Each path below is one point turned by a fixed rotation once a step. After each direction that follows a path, write how fast that rotation turns it, in degrees per step (0 if it stays still).
Each turn is a multiple of 5 degrees from 10 to 175, or 0.
Each row of a path follows its step; steps can be skipped.

step 1: [  8   3  -4  -9   0   5 -13   6  -4 -17  -5  -4  12   8 -19   3  -1   8
  -4   5   1 -10  -6   4   8  -5  -3  -4  -9   4   7   2 -12   1  -4   3
  -9   2 -11  10   7   4   8   2 -14   1  10 -10 -16  -7 -18  18 -18   4
 -16 -17 -25]
step 7: [  0   8  -1   2  12   5  12   6  -2  -8   3   7   8  13 -15   1  19 -19
   0  -3 -10  -5  -1 -12   5  -5  -8   9 -10   5 -13 -17  -9   2   6   6
   3  -2 -14   2  -4   4 -10   0   2 -13   7 -10  -2  -8 -23  -1 -13   8
 -17  -5 -22]
step 11: [ 12   2   5  -3   7  15  -5  10  -3   9  12   4   6  -4   4   0  13  13
  -7  -6  15  -3  -8   0   4  -3   1   7   6   1  20   6   3  11 -15   7
   4   2   4 -18 -12 -11  -9 -15  -2  -8  -1   6 -13 -13 -10   6 -25  14
 -20  -3   2]
step 12: [ -3  -3 -14   5   9   4  -5   4  -4 -19   0   1   4 -16 -14  -2 -13   5
   1   1  -7   3  -6 -12 -10  -9 -18  10   1  -5 -10  -5  -3   4 -18  -5
  -6   1 -15   0   0  -8   8  -3 -10 -16  -2  -6   4 -10 -17  -8 -20  -9
  -6  12 -24]
step 33: [ 15   0   3  -3  -9  11   4  20 -11 -24  -2   7  17   6   4  -7  -3   6
   5  11   0  -6  -5   3  -6 -13  -9  10  -8   8 -12  14   1 -13 -13   4
  -3  -4  -9  -1  -2   6 -10   4  14   1  16  -5  14   4 -28   3  -8   1
  -4   4  -3]
step 37: [  1   4  13   5  24  12  -7   9   3  -8   6  16   4   1   0 -22   3  -8
   7  -1  -4   8   7  12   0  -8 -10  14  -5 -17   7 -13  -7   9  -2 -15
  12 -15  -5 -13  -2   1  -6  -4   0  -9   1   7  -2   4  -2   0 -22  17
  -1   3 -14]
step 38: [  5   1 -14  -5   6   7 -15  12  -7 -18   9  -9   7   7   1   7   5   7
  -2  -4  16  10  -4   4   5  -9  -5  -4 -23  18   0   1 -11  -2 -12   2
  -4   6  -4   7  -6  -8   3   3   2   0  14  13   9 -15 -10  -4 -10   9
 -20 -11 -19]
step 40: [  8   2   0   1  -8  -4  11   6   9  -4  11   6  10 -16  -6  -7   7   1
  -4  14   2  11   0   8   5   5 -15   8   8   5   1   5 -21  10 -11 -11
  18  12 -14  -5   0 -11 -14   4  -4   8  13  -5 -11  -7 -12  -2 -22  21
  -5  -4  -4]
step 41: [ -1  -5  -2  -5  11   5   9  15  10  -4   3  10   9  -8   1  -1 -11   7
   3 -15   3   0 -12   7  -7 -25  -8   6 -18   7   9  20   4   2   2   5
  -9   3   4  -2 -20  -5  -2   5  -6 -10   5  -7  -1  -6 -21  12 -15 -17
 -15   1  -7]
Speeds:
[ 7 -5 -5  1  3  2 -1  1 -2 -1 -2 -1  0  4  2  0  1 -3  0  1 -1  0  1 -1
 -4  0 -1  2 -3  1 -2 -7 -1  0  2  0 -1 -5  3  2  0  4  6  2  0  3  5  2
 -4  2  5  0 -1  3 -1  0 -3] | 60
[ 6 -1 -1  2 -1 -4  3  0  7 -1  0  3 -3  0  2  2 -3 -1 -2  0 -1  1  2 -4
  2 -2  3  0 -2  4 -4  2 -3  4 -3  5  1  3  2 -1  3  2 -5  3  1 -3  3  0
  2  1  2  2 -4 -4  1  6  0] | 40
[ 3  1  3  4 -2 -2  2  2 -3 -7 -4 -1  2  1 -2  5  3 -1  4 -5 -2 -2  2  1
  3 -1 -1  0  4  3  5 -1 -1  0  1  4  2 -5 -2 -2 -1 -2 -2 -4  0  5 -1  0
  0  2  1  3  4 -3  0  4 -1] | 125
[ 1  3 -1  1  1  2 -5  0 -1  2 -1  3  0 -4 -3  1 -6  3  3 -2 -5  5  0 -3
 -4 -9 -4 -2 -1 -5  0  3  0 -2  3  3  4  1  1  4  1  0 -1 -3  1  3  1 -1
 -1  3  1 -4  1  0  2  2  0] | 175
[ 0 -2 -2 -1 -1  2  2 -2  2  2  4  2  1 -1  4 -5  5 -4  5 -5 -2 -4 -2 -1
  1 -1 -3 -1 -6  1  2  1  0 -3  3  3 -2 -6  2 -2 -2 -4 -6 -1  5 -3  0  1
  3  3 -1 -2 -4  2 -2 -1  2] | 95
[-2 -4  0  2  6  3  4 -1  3  0 -4  1  2 -4 -5 -3  0 -5 -1 -2  0  1  4 -2
 -1  2  4 -1 -1 -2 -3 -3 -3  0 -4  3  6 -2 -2 -2  1 -4  3  1 -3  1 -3 -1
  3  5 -3 -5  3  1 -1 -1  1] | 145
[ 4  0  2 -1  1 -3  0  0 -2  1  4 -1  4 -6  1 -2  2  3 -2 -4 -3  4  0  2
  1  2  4  0  3  0  3 -2  2  4 -2 -5  5 -1  0 -2 -1 -4  2  0  5 -2  2  2
 -4  0  6 -4 -4  1  5  2  0] | 125

step 1: [-22  -1  -7 -10   6  12  -1   2  12   6   7  -5  -4   0   2   9   1  -8
 -15 -18   1 -11   8   2   5   2  10  18  -4   0   7   3   4 -19  -2  13
   3  19 -12  -9  10   7   2  -1 -11 -27  -6  14  12   7  -6   0 -11  31
  -6   4  12]
step 2: [  5  -6  -6 -20  -8   2 -10  -1  12   1  12  -6  -3 -19  24  -3   0 -16
 -18   6  -4   1 -28  12   7   2   3  17 -22   1  -3   9   3   2   8  10
  -9   0 -12  -5   5   1   2   1   0 -19  -9  -8   4  -9  11 -14 -23   6
  -2  -7   2]
step 3: [-13  -2  10 -17  -5  12   2   3  18   4   1   3  -6  12  22   0   7 -17
  11  -1 -11 -31  -6   6   0   5   7  -5 -12  -7   1  13 -17  15  -6  27
  -7   0   2   3   3 -10   1   9   5  -2 -10   7   7  -9  -8 -13   3  13
   1 -15   7]
step 8: [  9   9  -9 -18 -10  -9   4  -8   2  -2   6 -15   1   4  -9  -2   6  -9
  -1  -8  -1 -16 -32  -4  16 -10  -1  13  -2  10  14  -5  -5 -11  17   6
   7 -17 -10   1   0   3  -5  -9  13 -22 -19  17   7  -2   4 -11  -3   9
  11  -1  -2]
step 16: [ -9 -14   4 -23   7   4   2   5   1 -12   7 -15 -14  -5  -2  11  -3   1
   7  -9  17   6 -11 -15   7  -1  11  26  14   1  11 -15  13  -8  11   3
   5   1  -1  -1  17  -6   4   4  10  -5 -14  -3 -13   0   6  -3 -17  20
 -13 -15   6]
step 18: [-14 -14  11  -3 -17   8   0   0  16 -12   5   0 -11   1  13  -8  19   5
   6 -15   3 -13 -11   3   1  -9  28   8   6  -3   8  23   4  -9   2  13
  15   9  -6 -14   0  11  -6  10  -9  -9 -12  -9  -9   8  -8 -10  12  10
   4  -8  -7]
step 20: [  5   4  10 -17 -19   4  -9  10 -11   6  10  -8  -4   9  16  -4  16  -1
   7  -6   8   1 -25 -17   3   9  16 -10  -2 -22  -2  10  -2   4  -8  11
 -19  -3  -6  14  -5   1  10  -9  -7  -6  -8  -1  14   7 -19 -12   6   1
 -18  -2  -4]
step 22: [  0   2  -9 -16   2   1  -5 -12 -16 -15  20  -2   2  20  18   6  17   4
  -5  -8  -2  -2 -17 -21  -6  16   8   9   8  10  -1 -17  -3  14   1  -6
   7   2   4 -11   5  -5   4 -21  -3 -12  -9   2  -2   6  -6  11 -18  20
  -5  -4   5]
step 35: [-11   0   9 -21   0  -2  -7   4  25  -6 -12  -7  13   4  15  -5  13 -11
  11   4  -6 -21 -15  -6  -9   0   8  -3 -13  -1  15  16  -3   6 -14  19
  -8   5 -11   2  12   3  13  12 -10   4  -1  11  20   4  -4 -11  -5   8
  -1 -13  -2]
Speeds:
[ 5 -2  2 -1 -2 -3  5  3  3  2  3 -2  4  0  0 -4  0 -1 -1 -1  1  1 -6  0
  5  1 -2  0  3 -2 -4 -1 -3  3  2 -5 -3 -3  5 -4  1 -3 -2 -1  0  0  0 -1
  4 -5  1  3 -1  4 -1  3  1] | 125
[ 3  0  4  2 -5  5  0 -1  5  1  2 -2 -1 -2 -3  3 -1  1  3  5 -3 -4  1  2
  1 -1  1  1  4  1  3  0  3  0 -3  0 -1  3  0 -4  4 -1 -1  0 -3  2  6  0
  2  8 -4  1  3  4  1  2  2] | 125
[ 0 -5 -4 -1  1  3 -3 -6  2 -2  3  0  2  5 -5  0 -2 -3  1  0  7  1  2  7
  1  0 -4  4  3  0  1  0  3 -2  1 -1  2 -5 -6  0  2  0 -3  1  1  1 -6 -2
  3  0 -1  0  1  2  1  1  1] | 45
[-1  5 -1  5  1 -1  1 -9  0 -2  1  3 -1 -2 -2 -4 -4  4 -3  2 -6 -1 -3 -3
  4 -3  1  3  1  0 -3 -2 -4  1  1  1 -3 -3 -1  8  2  1  1  1  2  1 -1 -2
  2  1 -3  4  2  1  1 -2  2] | 20
[-5  0 -1 -1 -3  0 -4  0 -3  2  1 -4 -2 -2 -7  0 -2  1 -1  1  5 -2 -2  0
  1 -5 -1  1  0 -2 -5  0  4  2 -1  1 -4 -1  2  2  0  2  5 -5 -3 -2  3  2
  0  2  9 -2 -1  2 -3  1  2] | 100

step 2: [  0  -2   6  13  -9   3   6  15  -1 -20  14 -10   4  22   5  16   5 -10
 -19   0 -25 -18  -4  -5 -12 -20  22  -7  16   7 -10  11 -18   7   3   8
  20  -2   0 -14   8   0  -5 -17   5 -12   5  -5  10  -5 -13   9  -1 -11
  12  -8  10]
step 5: [-11   2   6  10   9  -5  -1  -6 -19  16   6  -9   6 -10 -25   7  28 -17
  -8  -2   3  11 -11 -15   1  -9  14 -10  36  -2 -16   4  14  11  11  -4
  11 -16  13   5   7   7  -3  -1   8  10  -2 -11   3   6 -17   6  -6  14
  -3 -10  -8]
step 13: [ -2   2   8   9 -15  24  -5  10  10  12 -15  31 -14 -20 -19   1  17  -1
   0  -3   6 -15  23 -13   2   3   5   7  -8  16  13  -5  -2  -4  21  15
  26  -7 -14  12  -7  -8 -11   1   3  -1   1  11   8   6  -7   6  -1  -2
   5  -5  -9]
step 15: [ 22  -2   5 -20  -3 -15  14   7 -12  -4  12 -13  -1  -9  17  -6  10  15
 -10  14  -7   5  -8 -17   2  -9  18  19  27  -5  14  -2  -6 -12 -12 -10
 -18  -6  17   9 -14 -10  10 -14 -19  -5  -6   8  -9  11 -11   4  -3  -7
   0   6   2]
step 19: [-28   1  -6   5  -1   4  14  -5 -14  10 -21   8 -12  -2 -13   0 -17   2
   7   4  -4  -2  14  20  -8  -6 -12   3 -24  21   5  -8  -1  -5 -13  13
  -4  11 -20 -23   0 -11   3  -6   7  -7   7  24   2  -3  -3 -24  10 -11
   0  -3  -5]
step 21: [  6 -14  16 -13  -4   3   2   1  13  13  15 -10   9 -18  -3   2  -4 -15
  -3 -29  17  -2   6 -11  12  -9   6 -12  16  -4 -13  17  -2  22   7 -16
 -12  -5   0   6 -15   0 -11 -16 -15 -10  10  13   6   2 -18   7  -1 -20
  13  -6  10]
step 38: [ -8 -11   9  12  -6 -14   6   6 -21  19 -23   9 -19   6   2   3  -2   9
  12  11  13  10   5   8  10  26   2   2   7 -21  21  -6  -3 -14  13 -12
 -21   1  -8   2  -1  -9  10   3  -8   8  -5   4   0   8   2  -5 -13 -20
 -24  -6  13]
step 40: [ -1   1  17  15  -2  -2  -2 -27  22 -10  -4 -10   8   9   1  11 -12   0
 -17  -1   9   6 -16 -18 -13   2  -6   6 -10  17 -17   4 -17  24 -11  -2
   1 -18  16   3  13  -8   7  -6 -10  -4 -21  15 -14  14   0   9  -3  -5
  15   1   4]
step 41: [  4  -2   0  -9  -6  20  -3   6  28   0 -12  -1   2  -3  24  -9   4   9
  15   8  14 -20   9  10  16  15  15  16  -2  -7   8 -11 -19 -31  10   0
   7  13  16  -6 -15   6   6  -8   8   0 -15  14  13  11  -2   0   1  -2
  -3   2   8]
Speeds:
[-2  1 -2  1 -3  2 -1  2  0  1 -3 -2 -1  1  1 -5  3  7  6  5  4  1  2  4
  4  2  2 -4  1  6  2  2  0  2 -1  4 -2  0  1  1  6  0 -5 -2 -4 -2  0  1
 -1 -2  3  0 -4 -2  1 -1 -3] | 115
[ 3  5 -4  0  2 -2 -2  1  2 -2  2 -5  1  0 -4  4 -1 -3 -3 -1  2  4 -3  3
  0 -4  4  0  4 -1 -3 -1 -4  1 -3  1 -1  3  1  3  3 -5 -3  1 -5 -1  3  1
  1  6 -1  3  3 -1  2 -4 -1] | 115
[ 2  1  0  3  3  3 -6 -2  3  0  1 -3  1  6 -1 -5 -6  4 -3  5  1 -3 -2  0
 -7 -2  1 -3 -2 -5  2 -1 -1 -2  1  2  0  4  3 -1  1  2  2 -3  3 -6 -2  0
  0 -1 -3 -3  0  2  2  0  0] | 45
[-3 -2 -3  1 -1 -1 -5  5  2 -2  3  3  1  0  2  1 -3  2  1 -1  0  0  1  2
  3  5  7 -1 -1 -2  0  2 -3  3 -6 -5  2  0  2 -4  3 -1 -2  2  5  1  2 -4
  1  2  1  1  3  5 -1  5  1] | 175
[-3  0  0 -7  4  0 -2  2  6  0 -1 -2 -4  1  4  2  3 -1  1 -1 -5 -1  6  3
 -3  1  1 -2  0 -1 -5  4  2  1 -1  3 -2  3  1 -6 -2 -2  2 -1  2  2  0 -1
 -4 -1 -2 -2  0 -2 -2 -6 -2] | 145
[ 1 -7 -2  1  4  5  4  3 -1  0 -1  0  0  5  0  2 -1  0  1  1 -2 -4 -4  3
  4 -5 -2 -2  0 -4 -5  5  1  2  2  1  1 -2  0  5  1  1 -2  1 -4  2  0 -3
 -2  1 -4 -1 -2  4 -2  4 -5] | 115

step 1: [ 17  -2   2  11  -5  15  11  -3  -2   8  -8 -10  11   5   5  -6  -9  -5
   8   5   7  10 -13  -3  -1   4  18   1  -6   0 -20   2  14   2  -8  -3
 -24   1  23   7  -1  -8 -18  -6  -7   0  16   2  -6 -19  -6  -9  13   9
  -4   7  -4]
step 4: [ -1  -1  -1 -10 -12  23   3   8   3  -3  -7   0   8   5  12  -7  16  -7
  16  -8  -8  -3  -5   3   2 -10  -8   2  12  28 -15   1  -4   4 -12  19
  -5   0   6  22  -8  -8  -7 -10  -2  -5   9 -13  -1  -7  -3  -6 -20  -3
   0   3 -13]
step 7: [ 11 -31  -4  15  -2  14  18  -2  13  -2  -6  -9   3   6  15 -10 -13   4
   7  -2   8  -1   4   0  10  -6  12 -10  -9  14   6 -10   6   8  -2   1
  -9 -26  -4  11 -10  -1  -3   8  -2   4  11  -2   8 -16  -4 -11  -3   2
  -2  11   0]
step 8: [ -7   2  14  -6  -7   0  12  13   4  -1   2   7   3  -6   2 -12   0  -7
  11  -1 -16   3  14 -11  10 -12  21  13 -14   9  -2   6   7  18   6  11
 -19  -1 -14  -7  -2  -4 -12  -2   0  -4   0  -7  11 -18  -5 -15  -2   7
  11   1 -21]
step 12: [  3   5   3  11  -7   3   6  11  -2  -4   4   8  10 -14   9   6  18  -2
   7   6   0 -14  -4 -10   3 -11  -1 -20   6  15 -12 -22  -2  -5  -5   9
 -16   4  -6   9  -2   0 -13   1 -19 -10   5 -10  -5  -9 -20 -17 -19  -8
   9   2  -6]
step 13: [ -6   2  14   9   1   0  -6  -8  -1 -11 -20 -22   8  20  -2   0  -3  -4
   3 -16   1   5  -2  -9  -1 -11  23 -16   9  12  12 -14  -1   8  -1   2
  -9 -18   2   3   2  -2 -17  -1   2 -16  10  -4   3 -15  -8  -6 -17   4
  -5   3   4]
step 14: [  6   6  16   5   1  -3   5  12  -1  -9   6  -1   4  14  -1  -3   0   6
  -5 -11  -7  13  15 -17   5 -22 -16  -6 -14  23  -6 -11   9  14   4  15
  -4   3  -7   1 -11  -5   9  -3 -10 -10  14  11   9  -9  -6 -16   2  10
   1 -11  -6]
step 36: [  6  -3  -8  13   3  -2 -14  -3   7   3  -5 -11   0  11  -6  11  10  13
   1   3  -2   2  12  -8  -8 -13  20  13   7  10 -16   6   1  -4  -5   3
  -1 -20   4  -2   2   5 -15   5   3  -4  22 -15 -12 -19   8   5 -17  18
   7   4  -7]
step 39: [ 12  -6  15   7  -3   4  -2   4   5   2  -3  -9   5 -11  15   8   6   2
  23   2  -4  10   5 -10  -2   9  17   3 -13  11  -7 -13  -5   7 -10   0
 -17   9   5  -7   2  -4 -20 -12   8 -26   1 -11   9  -9   1 -16  -2   4
  16   0   1]
Speeds:
[ 1  1  3  2  1  3 -2  4 -2  4  1  2 -1 -2 -3 -3  5 -2  2 -2  3  2  0  0
 -5 -5  0  1  2 -1 -1 -2 -3  1 -2 -5  2  1  3  5 -6 -1  5 -3 -1  3 -4  3
  1 -2 -1 -4  4  3  0  5  3] | 140
[-4 -4  0  1  2 -1 -2 -2 -2 -1 -2 -1  9  1  2 -1 -1 -3  3  3  1 -2  2  2
 -5  2 -2 -2 -3  0  2 -2 -3  0 -6 -2  3 -1  3  5  5  3  1  2  1 -2  1 -3
 -7 -4  0 -1  2 -3  1 -2 -2] | 120
[-2 -2 -3 -2  4  4 -6 -1 -2 -1  1  1 -2  4  2  0 -1 -2 -1 -1 -6 -1  0 -2
  1 -5 -1  7  2  6  1  4  0  3 -2 -2 -1  3 -2  1  0  3  5 -3 -1  0 -1 -3
 -1  1  2  2  0  3 -2 -8  0] | 65
[-3  0 -4 -3 -1 -2 -1  0 -1 -1  0  0  0 -1  0 -4 -4  3 -2  6 -1  2 -1 -3
 -1  0  2  1 -1 -3 -3  5  1  3  3  3 -2 -4 -4  3  0  4  6  4  1  3  2 -3
  2 -3  1 -1  3  2  4  7  3] | 40
[ 3  1  0 -3  3  3  6  0  1  3 -1  2  2 -4  2  0 -6  4 -1  0 -1  1  0 -6
 -3  2 -3 -1 -2  3 -1 -2  6 -2 -2 -5 -3  5 -3 -1  4  2  3 -4 -3 -1 -1  4
 -2 -1 -4  0 -2  2  3  1  1] | 170
[ 0 -2 -6  1  1  7 -4  1  5 -2 -8  3  2 -2  4  2  4 -1  2  1  3  0  0 -4
  5 -1 -3 -1 -1 -3  0 -5  0  0  3  0  4 -3 -3 -1  0  1  2  1 -5  6  2  0
  1  3 -1  0  0 -1 -1  1 -3] | 140
[-2 -1  0 -5 -8  3  1  5  4 -1  0 -3 -3  5 -2  4 -4  1  4 -1  4  0 -3 -5
 -3  2  2  0  1 -1  4  3 -3 -1  0 -9  0 -2  0  1  0 -2  1  3 -2  0  0 -1
  0 -1  2 -1 -2 -2 -2 -2  2] | 175
[-1  0  2  0 -1 -2  1 -1 -4 -1 -4  3  3 -4 -3 -1 -1 -2  3 -1 -4 -2  3  2
  0 -4 -2  1  2  3  3 -6  1  0  0 -1 -7 -4 -6  0  0 -4  0  5 -4 -2  3  0
  5 -2  1  1  1 -4 -3 -1  6] | 10
